A = ((121, 93, 83, 142, 104, 126, 154, 151, 123, 137), (104, 119, 93, 115, 118, 113, 163, 142, 93, 124), (123, 115, 75, 129, 125, 115, 158, 143, 119, 122), (100, 132, 98, 105, 131, 92, 161, 135, 88, 115), (99, 127, 95, 105, 127, 109, 163, 138, 87, 115), (108, 119, 89, 119, 122, 141, 159, 140, 101, 122), (114, 99, 84, 135, 109, 155, 161, 148, 115, 137), (129, 102, 71, 141, 117, 129, 158, 147, 133, 129), (81, 123, 120, 108, 112, 140, 170, 146, 83, 136), (154, 95, 51, 162, 119, 123, 156, 149, 162, 130), (103, 130, 90, 108, 125, 124, 168, 132, 85, 117), (164, 98, 39, 168, 116, 102, 153, 148, 177, 133), (99, 107, 96, 121, 113, 137, 164, 144, 92, 136))
A[0, 0] => 121
A[3, 2] => 98
A[5, 9] => 122
A[6] => [114, 99, 84, 135, 109, 155, 161, 148, 115, 137]
A[0] => [121, 93, 83, 142, 104, 126, 154, 151, 123, 137]
A[6, 9] => 137
A[4, 1] => 127
A[8, 0] => 81
A[8, 4] => 112
A[4, 3] => 105
A[:, 4] => [104, 118, 125, 131, 127, 122, 109, 117, 112, 119, 125, 116, 113]
A[11] => [164, 98, 39, 168, 116, 102, 153, 148, 177, 133]
A[6, 3] => 135
A[9] => [154, 95, 51, 162, 119, 123, 156, 149, 162, 130]
A[:, 1] => [93, 119, 115, 132, 127, 119, 99, 102, 123, 95, 130, 98, 107]
A[7, 4] => 117
A[8, 3] => 108
A[:, 0] => [121, 104, 123, 100, 99, 108, 114, 129, 81, 154, 103, 164, 99]
A[0, 4] => 104
A[7] => [129, 102, 71, 141, 117, 129, 158, 147, 133, 129]
A[6, 4] => 109
A[8, 8] => 83
A[7, 2] => 71
A[1, 6] => 163
A[12, 4] => 113
A[12, 6] => 164
A[6, 7] => 148
A[11, 0] => 164
A[3, 8] => 88
A[9, 0] => 154
A[6, 2] => 84
A[0, 2] => 83
A[10, 0] => 103
A[7, 3] => 141
A[0, 9] => 137
A[11, 6] => 153
A[7, 6] => 158

X =
[[147 134 173 114 147 137 123 127 146]
 [135 123 171 104 122 106 117  88 125]
 [130 161 125 130 107  85 134 144  87]
 [ 74 122  93 141 102 124 168 181 130]
 [142 121  78 169  66 136 148 141 153]
 [144 139 152  99 140 145 109 150 160]
 [151 134 131 133 105 139  95 102 125]
 [110 116 138 107 184 170 129 146 191]
 [ 90 112 103 143 170 114 128 150 106]
 [116 103 135 109 153 120 124 119  98]
 [144 170  97 160  67  71 170 137 118]
 [143 131 108 165 121 160 136  99 145]
 [164 157 115 154  35 117 120  66 135]
 [128 111 128 124 133 131 122  84 126]]
X[0][0] -> 147
X[6][4] -> 105
X[2] -> [130, 161, 125, 130, 107, 85, 134, 144, 87]
X[4][0] -> 142
X[7] -> [110, 116, 138, 107, 184, 170, 129, 146, 191]
X[2][2] -> 125
X[4][1] -> 121
X[9][2] -> 135
X[1][7] -> 88
X[12] -> [164, 157, 115, 154, 35, 117, 120, 66, 135]
X[2][7] -> 144
X[5][3] -> 99
X[1][5] -> 106
X[3][3] -> 141
X[2][8] -> 87
X[13][2] -> 128
X[11][8] -> 145
X[3][4] -> 102
X[3][2] -> 93
X[13][6] -> 122
X[:, 2] -> [173, 171, 125, 93, 78, 152, 131, 138, 103, 135, 97, 108, 115, 128]
X[9] -> [116, 103, 135, 109, 153, 120, 124, 119, 98]
X[3][0] -> 74
X[1][0] -> 135
X[7][6] -> 129
X[12][2] -> 115
X[9][3] -> 109
X[:, 6] -> [123, 117, 134, 168, 148, 109, 95, 129, 128, 124, 170, 136, 120, 122]
X[0][2] -> 173
X[8][3] -> 143
X[7][1] -> 116
X[1][6] -> 117
X[13][1] -> 111
X[8] -> [90, 112, 103, 143, 170, 114, 128, 150, 106]
X[4][2] -> 78

a =
array([[161, 160,  42, 129,  60, 203, 158],
       [ 90, 189, 151,  64, 152, 110, 181],
       [ 86,  64, 154, 169, 136, 139, 172]])
Indices start at 0.
(0, 0) = 161
(1, 1) = 189
(0, 6) = 158
(2, 0) = 86
(0, 3) = 129
(2, 6) = 172
(0, 5) = 203
(1, 0) = 90

B = [ 44,  96,  77, 127,  35, 105, 139, 162, 140,  81, 145,  62, 106]
B[0] => 44
B[10] => 145
B[8] => 140
B[6] => 139
B[4] => 35
B[2] => 77

arr = [168, 120, 147, 159, 160,  32, 143,  56]
arr[0] => 168
arr[5] => 32
arr[1] => 120
arr[4] => 160

x = [156,  94, 110, 149, 140, 155, 209]
x[0]: 156
x[4]: 140
x[3]: 149
x[5]: 155

grid =
[[ 99 107 179 152  79 130 126  90 201 150 212 113 154  76 123 120]
 [142 144 183 174 105 121  78 153  79 138 132 150 152 149 138 179]
 [158 194 150 103 169 109  82 169 180 112 117 117 136 108 141 146]
 [105 197 132 117 141  49 120 160 183 162 167 133  79 120 150 107]
 [164 149 104 164 142 151 103 184  80 134  92  93 147 158 141 171]
 [134 152 105 115 154  81 180 157 159 163 100  90 167 139 114 119]
 [132 129 167 172  95 105 117 124  98 139 148 171 151 138 130 178]
 [ 77 119 111 165  94 153 170 145  98 165 169 113  61 136 150  88]
 [120 126 124 126 129 120 150 134 128 136 122 124 127 136 125 117]]
grid[0,0] => 99
grid[:, 11] => [113, 150, 117, 133, 93, 90, 171, 113, 124]
grid[6,15] => 178
grid[6] => [132, 129, 167, 172, 95, 105, 117, 124, 98, 139, 148, 171, 151, 138, 130, 178]
grid[3,11] => 133
grid[7,3] => 165
grid[5,15] => 119
grid[4,10] => 92
grid[2,8] => 180
grid[7,7] => 145
grid[2] => [158, 194, 150, 103, 169, 109, 82, 169, 180, 112, 117, 117, 136, 108, 141, 146]
grid[0,1] => 107
grid[3] => [105, 197, 132, 117, 141, 49, 120, 160, 183, 162, 167, 133, 79, 120, 150, 107]
grid[:, 12] => [154, 152, 136, 79, 147, 167, 151, 61, 127]
grid[:, 10] => [212, 132, 117, 167, 92, 100, 148, 169, 122]
grid[2,7] => 169
grid[6,7] => 124
grid[6,0] => 132
grid[:, 14] => [123, 138, 141, 150, 141, 114, 130, 150, 125]
grid[7,10] => 169
grid[8,1] => 126
grid[5,6] => 180
grid[5] => [134, 152, 105, 115, 154, 81, 180, 157, 159, 163, 100, 90, 167, 139, 114, 119]
grid[5,7] => 157
grid[7,15] => 88
grid[0] => [99, 107, 179, 152, 79, 130, 126, 90, 201, 150, 212, 113, 154, 76, 123, 120]
grid[2,5] => 109
grid[3,9] => 162
grid[8,9] => 136
grid[2,13] => 108
grid[8] => [120, 126, 124, 126, 129, 120, 150, 134, 128, 136, 122, 124, 127, 136, 125, 117]
grid[8,0] => 120
grid[6,14] => 130
grid[:, 7] => [90, 153, 169, 160, 184, 157, 124, 145, 134]

m =
array([[ 52, 125, 129, 174, 190, 140, 117, 152, 135, 179, 208],
       [ 91, 110, 159, 159, 146, 129, 120, 157, 114, 143, 162],
       [171, 157,  92,  87, 108, 134, 142, 100, 152, 105,  83],
       [199, 103, 135, 104,  64,  89, 128,  89, 100, 100,  70],
       [151,  84, 174, 142,  97,  92, 113, 129,  81, 124, 119],
       [166,  46, 194, 158,  61,  41, 103, 108,  52, 130, 126],
       [174, 138,  99,  96,  94, 112, 131,  92, 135, 109,  92]])
m[-7][-11] => 52
m[3][-9] => 135
m[-6][-11] => 91
m[-5][-8] => 87
m[:, 9] => [179, 143, 105, 100, 124, 130, 109]
m[2][-3] => 152
m[-7][-7] => 190
m[1][-4] => 157
m[-2][-8] => 158
m[-3][-10] => 84
m[-7][-4] => 152
m[3][-6] => 89
m[2][-2] => 105
m[:, -1] => [208, 162, 83, 70, 119, 126, 92]
m[-1][-7] => 94
m[-4][1] => 103
m[6][2] => 99
m[-4][3] => 104
m[-2][2] => 194
m[-5][1] => 157
m[5][8] => 52
m[0][8] => 135
m[-7][1] => 125
m[1][-2] => 143
m[:, -5] => [117, 120, 142, 128, 113, 103, 131]
m[:, -10] => [125, 110, 157, 103, 84, 46, 138]
m[-1][7] => 92
m[-4][4] => 64
m[-3][-3] => 81
m[5][-1] => 126
m[0][-9] => 129
m[6][-11] => 174
m[-7][6] => 117
m[-4][-1] => 70
m[5][0] => 166
m[0] => [52, 125, 129, 174, 190, 140, 117, 152, 135, 179, 208]
